The rows of D fall into several groups, which share some directions, and each row is roughly a mix of its group's hidden directions, except one row that fits no group.
D, 128 rows:
[[-29 -35  -9  34  21  22  -3   8 -13  -6  29   8  12]
 [-33  34  33   7   4  28   3 -22   9 -13  -5  -5 -23]
 [ 32  -6   1  25 -10  25  33 -11  19  28 -18  -6 -18]
 [-12 -29  23  40  -5 -25 -13 -16  12  -1 -19  13 -25]
 [-19  22  -7 -12  17  18 -29 -12  16  16  33  34  13]
 [-22  -4  -2   2 -33   2 -47   6   3 -28 -20  12 -18]
 [-24  30 -15 -23  21  13  11   8  22  15 -30  19  22]
 [ -6  23  12  28   1  22  51  10  22  -4   0 -12 -12]
 [ 28 -21  11  10  -4  -8  15  21 -38 -23  23 -25  15]
 [ -2  22   6 -18   8  10  42  -1  16  -7  11 -46  14]
 [-11   3 -12  42 -34  25   4  -4   2  20 -16 -32   8]
 [  4  -7   4   7 -28   6   0 -14  13   3 -50  -2  41]
 [ -6 -15  19 -24   1  -1  10   0  -3  22  -6 -42 -44]
 [ 10  29  18  12  17 -30  14 -13  20  19 -29   7 -30]
 [ 37  -1 -22   7  14  -7  20 -11 -28   6 -33  28  12]
 [  2 -20  -7  34  -5 -24 -44  10   8  26   6  20  -8]
 [ -6  18  14 -21   8 -29   7 -18 -11  -5 -43 -24  27]
 [-20  -4  28  -6  11 -15 -23   5 -10   5  19  17  51]
 [ 17  -3  17  -4 -20 -58 -14 -28  -8  11  -2   1   2]
 [ -7 -43  -9  -6   0  11 -20 -19 -10 -16   1  12  46]
 [ -1   0  11   4   7 -17 -40 -22   9 -13 -44  29  -4]
 [-10 -18  19 -26   0  11  -8 -49  19  26  -5   5  21]
 [ 23  31  24  22 -11  17  -1  14 -23 -15  -5  36 -17]
 [-27 -14 -31 -27  12  -4  12  -2   8 -14  -9  38 -29]
 [-10 -25  -9   0  47  32  -4  -4 -22 -16  12  19 -14]
 [-10 -10 -21   9  23  18 -22 -30  20 -22  16  30  21]
 [-19  11  -8 -17  40   9  23  10  25  15   1 -37 -12]
 [-11  -4   2 -14  26  24   1 -26 -16  16   0  52  -5]
 [-32 -12   3  -6  46 -14  24 -14  -7   4  15 -23 -18]
 [  5 -11 -23  27   6 -42  11  13  29   0  10   7 -32]
 [  6   9   4   5   5   7  42  21 -17  19  44 -18 -12]
 [ -3   5 -15 -30 -12  -7 -10 -26 -14 -26  -5  20  46]
 [ -5   2   7 -12 -18  35 -27  24 -13 -34  21 -14  22]
 [ 35  26   0  -8 -13  -3  47  -3  10  27  12  -1  12]
 [ 27  33 -16  -8  33  15  -1  -2 -34 -10  -4  25 -10]
 [ 27  15   6   9  18   5  28  15  29  45 -12   8   0]
 [  4  18 -22  -3 -15  52  26  -1   7  25   1  -3 -17]
 [ 54  19 -16   0 -26  -5  21  12  -2   6  13 -18 -12]
 [ -2 -14 -14   2   5  38   0  24 -32 -36  26  -3  -5]
 [ -6 -10 -22 -19  13  26  -7  -5 -16 -13  -2 -12 -55]
 [ 20  40 -21 -14  -1 -10 -28  -8 -28 -25  -9   8 -19]
 [-18   3   1   9  36  15  27  23  24  24  17 -26 -12]
 [ 26  24 -23 -21 -24  30  18  24 -19   4  -3  17 -14]
 [-22 -23 -12  10  29  -1 -10 -34 -44 -13  -3  -4  -1]
 [-13   7   3   9  27  29   8  10  13   3 -38  31 -30]
 [-25   4  -1  -2  27  32  23  25   2   8  -8  10 -41]
 [-27  15 -22 -35   7  13 -31 -21  -6  -7   1  26 -20]
 [ -5  43  -4 -16  -5 -11   8  17  17 -18  44 -18   6]
 [  1 -27  39  -9  27 -10  16 -12 -20  21  31   8   2]
 [ 14  29   7 -15  -2 -27 -26  14 -13 -37 -12 -27 -14]
 [  7 -29  13  32  10 -34   6   1  -3   0 -32 -32  -3]
 [ 24 -16 -10  11 -13  26   5 -26 -35 -10 -15  37  -4]
 [-15  -4  21 -24  13  17  16  -1  33   8 -48   6  -3]
 [-12  -5 -12  -5 -18 -17 -41  10 -23 -43   8 -17  -5]
 [  8   6 -22 -21  -1  30   9 -47  11  12  -6  28 -13]
 [-17 -29  24  -2  21  21 -24 -23 -19  18   9  27 -16]
 [-20 -18  -7  31 -11  -9 -28  -2 -12  -8 -10  37 -34]
 [ 15   1 -37  -4   6  15  23 -12  15 -18  -5 -18 -46]
 [  5 -19  23 -26 -15  -4 -22 -10  10  23  42 -26  -4]
 [-15   6 -22   1  -4  13 -38 -28  -1 -12   1  42 -19]
 [-11 -20  22  -3 -35 -34 -30 -14 -11 -10  -7 -23 -16]
 [ 39  13 -30 -21  -9   9  33  -5 -22  10  -1  12  20]
 [ 14 -17  20 -41   7  12   0  25 -23 -36 -17  -8   0]
 [-25  21 -14   7 -38  26 -18 -24  -3  16  -2 -30  -3]
 [ 11  27 -15  -6 -24 -26   6  39 -15 -25   2 -26  11]
 [ 11 -11  14  47  22   2  15  -4  29  16  18  23  10]
 [  1  30  -4 -28  -5 -30  27  32   2  -1   0 -33   8]
 [ 11  28 -18 -15 -15  33   1  -3 -22  14 -14  40  16]
 [-38 -24  -6  23  13   2  15   9  25   5  42   3   0]
 [ -5   9  20  -7 -37  24   1  45  24  11   0 -11 -12]
 [ 12 -17 -20   6  40 -17  25 -22 -17  26  21   3  14]
 [ 20  24   4  18   2  -1  22   3  24  -7   5  21 -50]
 [-39   2 -11  -1 -11   1 -17  40  24 -22  25 -12   7]
 [-10 -15 -11   6   3  35  15   6   3  19 -16  46  29]
 [  1  17 -19  13 -12 -14  18  32  13 -20 -44 -21   8]
 [  9  17  -5   9   3  -1   3  16 -45   2  23  23 -40]
 [  2  16 -25 -28   1  22   8  12 -17 -17  33 -36  14]
 [  5   1  -6 -11  38 -30  -5  -2 -14  -3   8  32  40]
 [-42   4  12  -9  -4 -30 -24  14  -9  -5 -39   7 -10]
 [ 24  17   8 -20  10   2   3 -18  13  16   7  53 -21]
 [ 11  19  18 -21  -5  -5 -21 -10  29 -17 -18 -29  37]
 [-37  22  10  -8  -1  45  14   7   3 -24 -22  11  -3]
 [-15 -22  56 -22   9   6 -22  -4  10   4  16 -15   3]
 [  8  18  -7 -13 -20   3  -8 -11  32 -22 -13 -35  38]
 [-33   0 -42  -3  22   7  21 -12  14  -9 -14 -16 -27]
 [ 25  24  -5  10 -17  -4  30 -15  13  30  35 -20   6]
 [ 38  23 -35 -19 -28  -9   3  13 -17  -3   0 -21  12]
 [ -7  20  -1  -9 -14  16 -28 -18 -23 -25  -3 -22 -42]
 [  5  22 -10 -24 -15  -1 -21  12 -31 -17  30   6  35]
 [ -6  22  18  11  25  -4  -1  -9  14  -4 -43  24 -33]
 [-29   3  17   6  24  23 -29  31  28   1 -15  -3 -20]
 [-11  -1 -34  -6  12  -4   3  18 -21 -47  17  -3 -26]
 [ 10  11  -3  -6  23  31  11 -16  24  26  32  18  26]
 [ -6 -14 -18 -17  42  -9  24 -21 -31   4  25 -11   5]
 [ -7  -1   5 -14   2   6 -13   7 -31 -46  -5 -34 -26]
 [-11   2  -2  13 -28  50   4  31  -3  -7 -12 -16  22]
 [ -5  10  -3   8  11 -23 -20 -16 -25 -16 -55  -6   3]
 [  2  21  14  13 -41 -13 -11  22   0   3  -6  11 -45]
 [-35 -12   4  58   9  -3  -3  11  16  -2 -17  -5   5]
 [-34  18  -2 -44   4  -8 -32 -14   3   2  11  13  22]
 [-39   4   9 -17  -4  -5 -46 -18 -13 -14 -10 -26  -5]
 [ 39  11  16 -37 -10  22   1  -3 -27 -17  -3  -9 -23]
 [ -1   7  26  -5   3 -19  33  -8   7  31 -21  26  33]
 [ -7 -30  18  -8  23 -22 -10   7   5  -3 -47  25  11]
 [ -3  -4 -15 -29  18  -2 -12  27 -24 -30  -7  21  35]
 [ -5  33 -27  -3 -29 -24 -12   5 -12 -27 -19  28   0]
 [ -4  19 -16  -4   7  31   3  24  19  10 -35  21 -34]
 [  5  36 -36  -1 -17  28  -3   1  26   4 -25  12  16]
 [ -8  44  29  17  10  13  25 -18  24   7 -10  21  -4]
 [ 13 -18   5  20 -35 -10  30   8  25  37  10  -3  14]
 [  8  19 -24  26 -22 -11  35 -17  34  -2  -9 -21   3]
 [-28 -22 -23 -15 -16  -1  -5  -1  12  31 -17  10  42]
 [ -5  -3 -44   7   7   1 -13 -28  28 -19 -25  -9  24]
 [ 10  -7 -26   6  53 -16   9 -30 -11  11   9   1  16]
 [ 49   4  19   9 -10  -5  30  22  15  13 -25  -2   8]
 [ -3 -22  18  21 -11   4 -15 -25   6  22  -8   6 -52]
 [ 16   6  14  -9 -28  32 -17   6  11  -2  -2   5 -51]
 [-21  26 -16 -17  24  18  -4   8  -8   3 -10  47  23]
 [ -9   9 -20   3 -12  38  -3  47  11   5  22 -18 -13]
 [ -5 -37   4 -12  26  -2  11   6 -19 -26   0 -41 -19]
 [ 30  10  45  -8   7  17   4 -24 -11  24  15  -2  24]
 [-21 -21  28  15  14 -18  -6  18 -39  -2 -18  24 -16]
 [-21 -10 -16 -25  18  37 -31  -8 -27 -12  -3  11 -19]
 [  0   5 -15  27   2   9  16 -16 -13 -13 -28  45 -28]
 [ -7  15  -8  -5  -1 -40 -39  19   6 -30   4 -18 -19]
 [-24 -13   6  19 -53 -13 -10  14  18   0  -4  -2 -27]
 [  6  42 -27 -21  -5  19   6  -9 -21 -27   8  10 -27]
 [ 41  -5 -26  30 -14   8   3  32   3   4  -8  26 -12]]

Here is one row of each group, with its name. Which group are the others in?
[ -8   0 -28  12  22  20 -31  11  40   8 -29   6   2] | U
[-14 -16  -2  -3  -7   6 -40 -47   0  -9   8  31  -4] | N
[-13 -29   2 -22  23 -12  -1 -11 -23  -6 -45  10  23] | B

[27 25 23  1 11 30 35 23 -4 17 -4 21 -5] | U
[ -5  -8 -26  30  20  22  -9  32  -1 -31 -12 -13 -24] | N
[ 34 -18  25   1  -9  -2  -4   5   5  -4   5 -18 -53] | B
[-17 -15   2 -24  33 -10   6 -36  13  -3 -41   5   5] | U
[-28 -21  33  -4 -32  15 -24  24  19  -6 -17   6  -7] | U
[-11  -1   8  -8 -20  35   5 -12  30  35  28  21  -9] | B
[ 21  -9  23 -26  28   8  -7   3   5  31 -28  29  17] | U
[ -4  -4 -20 -15  23  14 -11  23 -24 -29  30 -24 -23] | N
[  6  17  15 -25  33  -8  -5 -33  -2 -20 -38   8   9] | U
[ 13  18  19  -2  -6 -20 -24  -8 -11 -17  17 -48 -24] | B
[-24 -14  15   2  20   5 -38  23  -1   0  32 -29 -15] | N
